Here are some points:
 63 -69   4  43   3  13 -28  33  19   2 -18 -43  62 -65  50  10
-21   6 127   9 -23  95  84 -17 -58  39  25 -77 -89  46  24 -68
  43  -50  -60   40   39  -96  -37   27   16    8   -7   -2   36 -100   17    6
-57  22 108  22 -34  56  66   9 -37  -7  42 -53 -34  70 -28 -72
 -5 -16  -5   7 -26  55  -3   3  29   5 -30  -3  27  -5  26  19
 12 -45 -47   9  35 -70  -2 -26  -2 -46  -8  17  29 -96  19  -8
  3  19 -21 -10   0   7  -8  -9  -1   8  28  20  -9  23   0  -8
 -4  31  30  -7   4  60   6  30  14  47  21 -69 -36  36 -13 -33
-74  48 102 -50 -16  75  47 -23 -45  65  56 -23 -78 103 -41 -55
-17  -6 -21 -33 -11 -25 -24 -19  -9  29  18  11 -30   0  26 -14
  1 -18 -18 -29  -2  15 -15   6   4 -11 -32  20  10  -7   4  -7
 -57   81  127  -15  -28  127   82   62  -56  101   82 -113 -127  127  -20 -112
-45  21   8  23 -20 -59  33 -21 -14 -64  -5  64  53 -10 -25  17
 10  -8 -10 -15  -7  58  -2  36  10 -36 -18 -48 -33 -21  -5 -34
 -28   21   95  -26  -29  105   62  -12  -38   90   28  -71 -127  120   -4  -67
  8 -13 -83 -45   2 -84 -64 -90   1  -4 -14  75  -9 -56  12  51
 31 -12 -64  20  -7  -2 -34  38  39  16 -10 -18  49 -36   8  19
-52  72  62  -6  -6  21  53  26 -49 -24  70 -39 -24  86 -34 -23
 -4   1   5   3 -19  25  -4  11 -14   4  15  21 -16  24  -1 -10
 65 -44 -54 -34 -39  39 -47  -4  78   7 -64   6  79 -24 -11  23
 34   1  41 -13   1  76  21  34  14  80  -7 -69 -71  56  25 -22
 52 -50 -35   6  -9 -29  -9 -33  23 -40 -59  39  88 -52 -17  39
 20 -23 -16   8  20 -40  19 -37   5 -20 -49  44  23 -39  25  64
-111   69  127  -43    9   56   75   -8  -67   32   81  -47 -127  111  -34  -95
 -13    8 -123  -27  -13 -107  -49  -27    1  -52    6   80   53  -44    7   62
-13  19  53  -6 -12  42  36 -14 -26  55  17 -25 -51  32   8 -28
-11  25  31   9 -14  46  29 -24 -37  45  20   5 -46  95   3 -29
 -8  24 -33 -14 -29  -2 -12  26   2 -23  12  27   9   1   2  30
-16  54   4 -10  -1  75  20  11 -10 -23   5  -3 -24  55  -2 -13
 22  -7 -95   2 -17 -55 -29  24  17 -34 -19  41  71 -40  23  44
 -18    9  127   19  -27  105   84   -2  -43   56   24  -69 -106   65   35  -59
-43  41  50 -31 -24  41  20  42 -33  30  30 -23 -67  69   0 -24
-32  -4 127  23 -10  77  86 -14 -45  31  18 -44 -83  57   9 -80
 -67   32  127   -1   18  127   75   32  -59  104   47 -127 -127   98  -26 -127
 34  18 -32 -15  43 -29 -27  27   4  34  24 -37 -37  -7  -3 -27
  19  -24 -127  -21   -1 -127  -66  -46   18  -89  -16  127   96 -108    3   90
  5   4 -46 -14   0 -64  -2 -51  25 -15 -17  86  60   9 -32  38
 -40   47   52  -19   24   33   19   11  -26  -18   21  -48 -100   56  -42  -65
 -1  -5   9  34 -14 -36  17 -36   5 -32 -19  57  41  -7   0  37
-18  22  11  25  33   0  24  55 -26 -56  -1 -50 -51  22 -21 -51
  24  -15 -127    6   14 -127  -80  -49   23  -94  -25  127  114 -126   20  116
 -31   11  127   13  -21   90   85    3  -60   29    6  -19 -100   45   16  -97
 11 -11  52  41  12  43   3  19   3  33 -28 -42  -7 -29 -18 -12
  52  -23 -127   20    4 -127  -90   -6   56 -127  -62  103  127 -127    6  127
 20 -15 -14  -8 -11  57  -2  14  20  21 -34 -10 -21  13  15 -13
  80  -34 -106   -4    3  -37  -77   22   49  -14  -16   10  118  -64   32   54
  48  -67  -88   33    0  -92  -42  -13   38  -68  -49   42  121 -114   20   62
-14  13  20 -16 -10  38   2  -1   1  41  19  -2 -59  61 -31 -31
 14  38 -38 -18  16  31  -2  48  18  15  -6 -34  12  -5   1 -20
 34 -62 -37 -13 -35  29 -26 -12  59   9 -79  14  60 -14 -24  57
 10 -13 -36 -22 -14 -62 -15 -70  10  -1 -41 109   6  -5   4  60
 31 -38 -40  -2   3   0 -13 -30  32  -6 -76  45  79 -55   9  50
-58  56  18  -9   3 -36  38 -18 -50 -24  61  34 -40  49 -24  -4
 29  -8 -77 -15  37 -52 -35  20  20  41  18 -20  -8 -38  -3 -11
 66 -44 -64  24 -30  -7 -27 -12  50 -11 -82  32  89 -61  18  47
  32  -12 -124    0   34  -87  -38   21   29  -28  -21   42   84  -91   23   30
  8 -22  10 -17 -19  86   2 -13  45  30 -39 -30  22  20   8   2
 12  14 -37   0 -12  22 -17  31   8 -11  22  -8 -27  45  21  -3
  42  -31 -108   -4   13  -57  -37  -34   41  -55  -68   75   77 -103   24   66
 83 -46 -99  27  24 -28 -87  14  58   3 -79  30  83 -76  47  70
  7 -22 -50  24  11 -38  -7  -9 -14  -3 -15  25  44 -29  20  12
Then 24 other points, each followed by its number:
-78  26 118 -25  -5  80  73  43 -51 -17  72 -86 -97  71 -30 -66 0
  8 -31   2   1   8  19 -12  31 -21 -28  -4 -13 -10 -28  18 -30 1
 -30   29  103  -30    9   56   29   21  -21   44   30  -86 -102   57  -32  -73 2
-38  49  48 -17 -12  10  24 -38 -17  60   6  47 -67  81 -19  19 3
-31  32  41  -3  -2 -11  24  16 -28  -9  28 -13 -40   4  16 -24 4
 19  -2  70  22   8   5  23  45 -27  15  10 -20   2  25  15 -43 5
 -43   28   81  -23   -5   36   42  -48  -56   72    8   25 -127  106   12  -26 6
-12  -4  32 -13   1  52  39  12  -5  -9   0 -42 -20  36   0 -16 7
-15  -8 -43 -25 -29 -40  -7 -30  29  -2 -17  76  48   2   3  57 8
-103   58  127  -60   -8  127  125  -44  -71   86   37 -127 -127  127  -51 -127 9
-87  76  72 -19  -8   9  65 -18 -65   6  94  -7 -82 111 -29 -46 10
 27 -42 -17  24  15 -81 -19 -19  23  -7 -40  63  40 -85  26  67 11
-54  -7 127 -34  -8  87  38 -45 -26  11  -6 -44 -93  68 -57 -55 12
 11   9   5  68   6  -5  24  39 -20 -37  20  -5  41 -14  28  -2 13
  52  -37 -109   -3   -2  -50  -29   18   53  -56  -30   53   86  -74    7   56 14
 12  12 -10  -5  10 -22 -18  -6   6 -28  30  26  30   1 -12  17 15
  18  -33  121   33    9  105   37   47  -42   46   10 -127  -41   33   41  -97 16
 24 -33 -39  -2   9  -2 -27  14  14 -33 -30  -2  36 -52  36  22 17
  5   0  -8 -34  -2   1 -15  -4  15  -9 -39  -7 -11 -23  -3  12 18
-64  59 127  -9 -17  38  77 -35 -46  45  31 -18 -84  94 -37 -40 19
-39   4  27 -40 -17  15  18  21  -3  15   1 -19 -24   2  -5  -6 20
-48  40  72 -21  -7  93  26  22  -9  80   9 -50 -77  93 -20 -56 21
  1  -6 -11 -23  -1  78  10  -4  -7   4 -35  -5 -54  26  16 -22 22
 -4  33 -40  15   4 -48  27  11 -24 -42   0  50  10  -8 -17  29 23
Which three of these numbered points are nearest to each point below, ignoring the direction in which the first points spread most? Their numbers follow each, nearest first.
 17 -16 -77  -6   7 -44 -17  13  28 -30  -4  38  24 -33  16  28 > 14 20 15
-41  44  24 -41 -20  37  25 -22 -21  46  30  -6 -42  58 -15   3 > 8 3 21
  27  -14 -122    6   19  -53  -64  -10   46  -17  -42   65   70  -50    9   82 > 21 14 18
 -45   -2   91  -26   37   40   22    7  -17   97   56  -99 -127   44  -16 -109 > 2 18 20
 33 -16  28 -10 -35  99   8   5  32  34 -47 -48 -10  31  -5 -12 > 22 7 21
-14  35 127  46   5  40  45  65 -58  21  26 -51 -68  74  16 -77 > 5 13 4
  5 -17 -44 -20  -1 -25  -3 -18  25 -47 -18  41  60 -37  -1  36 > 7 20 15
 11 -17 -25  32   0 -33  -9 -44  15  -7  24   9  58 -17 -22  28 > 15 7 19
-68  38 109 -22  -4  44  57 -27 -46  18  50 -11 -45  65  -8 -24 > 19 15 8
 33 -47 -81  29 -22 -55 -54 -25  35 -35 -26  18 111 -48 -21  87 > 7 15 14
 -21   34  127  -74  -41  127   85   19  -14   86   -8 -119 -113  127   -4  -81 > 18 21 7
-49   9 109  -2  -2  31  31 -42 -45  55  37   2 -56  87 -28 -33 > 19 8 3
  -9   18 -104  -12   -1 -117  -30  -31   -1  -59   17   91   67   -6   -6   59 > 10 23 15
  7  16  31  68  -6 -21  49  44 -24  -3   6 -14 -16  -1  22 -34 > 13 5 4
 -5  10 -67 -19  -8 -79 -25 -38  20   7  -9 127  10   8 -21  94 > 3 6 8
 -36   40  127   17  -19  126   69   53  -52   51   49 -123 -127  127   20  -98 > 17 7 14
  34    4 -127   29    1  -97  -34  -13   18  -93   -9   99  111  -70    3   76 > 23 15 4
 26 -27 -75  15  19 -69 -30  -9  35 -22 -14  63  79 -57  -6  51 > 15 14 7
-20  40  71   7   9  33  43  -1 -50 -17  20 -34 -58  29  -3 -28 > 4 15 23
  9   0  47 -12 -17  63 -16   7   2  46 -25 -25 -13  46   7   7 > 21 18 7
 -8  19 115  36   0  39  71  53 -40  36  60 -65 -76  46  18 -65 > 5 13 4
 47  12 -82  10 -21 -19 -29  39  39 -21  18  20  74   5   2  48 > 14 15 7
 -84  100  127   -6  -17  127  119   47 -109   51  104  -91 -127  127  -48 -116 > 23 15 4
 51 -48 -95 -24 -25  15 -56 -17  90   3 -79  35 110 -49   4  87 > 21 22 7
-45  15  56  30  16 -24  46  46 -30 -65  60 -56 -13  -2 -26 -70 > 0 13 4
  4 -39   8 -31   9  17   9  -6   2  22  -8   3 -45  -4  -6  -2 > 18 20 2
-26  17  65  -2 -22  31  24  -8 -23   3 -11 -37 -42  13 -10 -33 > 18 20 7
 -8 -29 -50 -16 -20 -29 -26  -1  28 -25 -29  26  33 -61  -6  26 > 20 18 7
-11   3 -12  13 -35  -1  -1 -10   0  -6  19  42 -21  32   7  15 > 8 15 23
 -9 -30  26 -27   5  10  -1 -53  13 -33 -54  22 -15 -38 -46   9 > 12 18 2
 101  -81 -127   21   -4  -90  -77   -2   87  -64  -75   56  127 -127   53   73 > 17 14 1
 15   1  97  33   1  95  70  58 -36   3  18 -59 -82   5  40 -97 > 1 17 16
-30  30 -32   5  -4 -32   9  10 -31 -51  25  44 -17  10   2  32 > 23 10 4
-18 -36  57 -31  -6   9 -12 -47  -3   6 -43  23 -17  16 -28  11 > 12 18 19
-25   9   0 -15 -39 -26  26 -23 -28 -46  10  22   6  10  22  -2 > 4 23 15
 -74   50  115  -51  -16   56   30  -37  -31   67   66    9 -127  127  -37  -15 > 3 8 6
-41  36  51  -7   0  44  29 -12 -14  24  41 -19 -62  73  -7 -23 > 15 8 4
-100   65  127  -30    3   51   64  -38  -37   80   43  -70 -127  127  -45  -59 > 19 3 8
-76  65 127 -32   0  60  53 -32 -35  60  66 -65 -99  93 -51 -36 > 19 15 8
-32  -1 -29 -22   8 -51 -31 -42  -4  -9  -9  32  24 -16 -25  43 > 19 8 15
-35  39 127  39   8  39  77  47 -58  36  26 -90 -73  68   9 -84 > 5 13 4
-40  -7  80 -49 -28  72  27   2 -43  39  24 -52 -68  38 -17 -61 > 20 18 2
-13 -10  -4   2  27 -44  16 -11 -20 -35 -14  11 -29 -61  24 -40 > 4 1 11
-49  71  29 -21  -5 -22  37 -24 -54  -9  49  18 -59  65 -32 -19 > 10 23 19
-23  24  27 -12 -10  17  11  27 -14 -61  -8 -39  -9   6 -17  -1 > 0 7 20
 10  26  31 -14  21  12  13  37  -9  63  39 -60 -89  34   6 -70 > 2 14 18
 21 -51 -26  21  -4 -46 -25 -30   9  -2 -38  64  52 -64  25  40 > 11 20 5
-10  -5  11  -2 -26  17 -10 -28 -12   7 -28  34  25  15   5  41 > 8 21 19
 12 -24  48  53  10  37  21  47  13 -16   5 -62 -18 -39  16 -45 > 1 16 17
 -4  31 -72  36   0 -60  -4  28  -4 -94   4  40  74 -32 -23  17 > 23 13 0
  37  -28   94   36   21  102   45   99   -3    1    2 -127  -17   10   22  -71 > 16 17 1
 -7  -5  33  -4   0  24  14  15  10 -12  10 -30 -31  28 -14 -12 > 7 14 2
-15 -12  49 -23 -13  17   2 -47  11 -28 -41  -9 -39  -1 -46  -3 > 12 18 2
 -2 -37  -2 -36  -4 -18 -19 -17   8   2 -19  -1 -18 -34   1 -12 > 18 2 20
-34  29  24 -22   7   3  11   5 -13 -47  18 -15 -14  10 -39 -14 > 0 15 4
 14 -12 -12  10 -27   8 -43 -15  31  -6 -52  51  58 -12 -11  52 > 21 8 18
-13  10 107   4 -22 101  45  24 -19  45  18 -93 -61  61  25 -62 > 17 7 1
-15   3  10  12   1   3   5  -6  -6  92  30 -10 -44  56  -3   7 > 21 8 3
  46  -33 -127   20   -3 -112  -49   16   46 -114  -40   60  127 -105    9   78 > 0 14 7
-30  23 -74  18   9 -74  -8   4 -25 -48  14  56  27 -19   4  31 > 23 10 4
-56  22  22 -38  11  26  38 -13 -27 -30  22 -49 -86  27 -45 -34 > 0 18 2
-18 -19  51 -19  -2   7  24 -55  27 -18 -22   8  -3 -15 -22  -4 > 12 18 19
 25  23 -58  25 -29   9 -20  43  17 -12   3   2  36  21  -8  43 > 14 21 15
 48 -21 -55   5  -4 -17 -30  23  16 -23 -25  10  43 -67  31  29 > 17 1 14
  53  -33   78   49   13  110   32   99    0  -17   -7 -118   -7  -15    6  -72 > 16 17 1
 24 -47 -80   7  11 -74 -33 -28  32  -3 -28  57  85 -88   7  47 > 20 11 2
-21  44  29 -25  -6  -4  -3 -44 -18  41  37  56 -67  67 -12  27 > 3 6 8
-20  16 -64  19  -3 -59   4  24 -17 -65  23  30  62 -12 -17  13 > 23 15 4
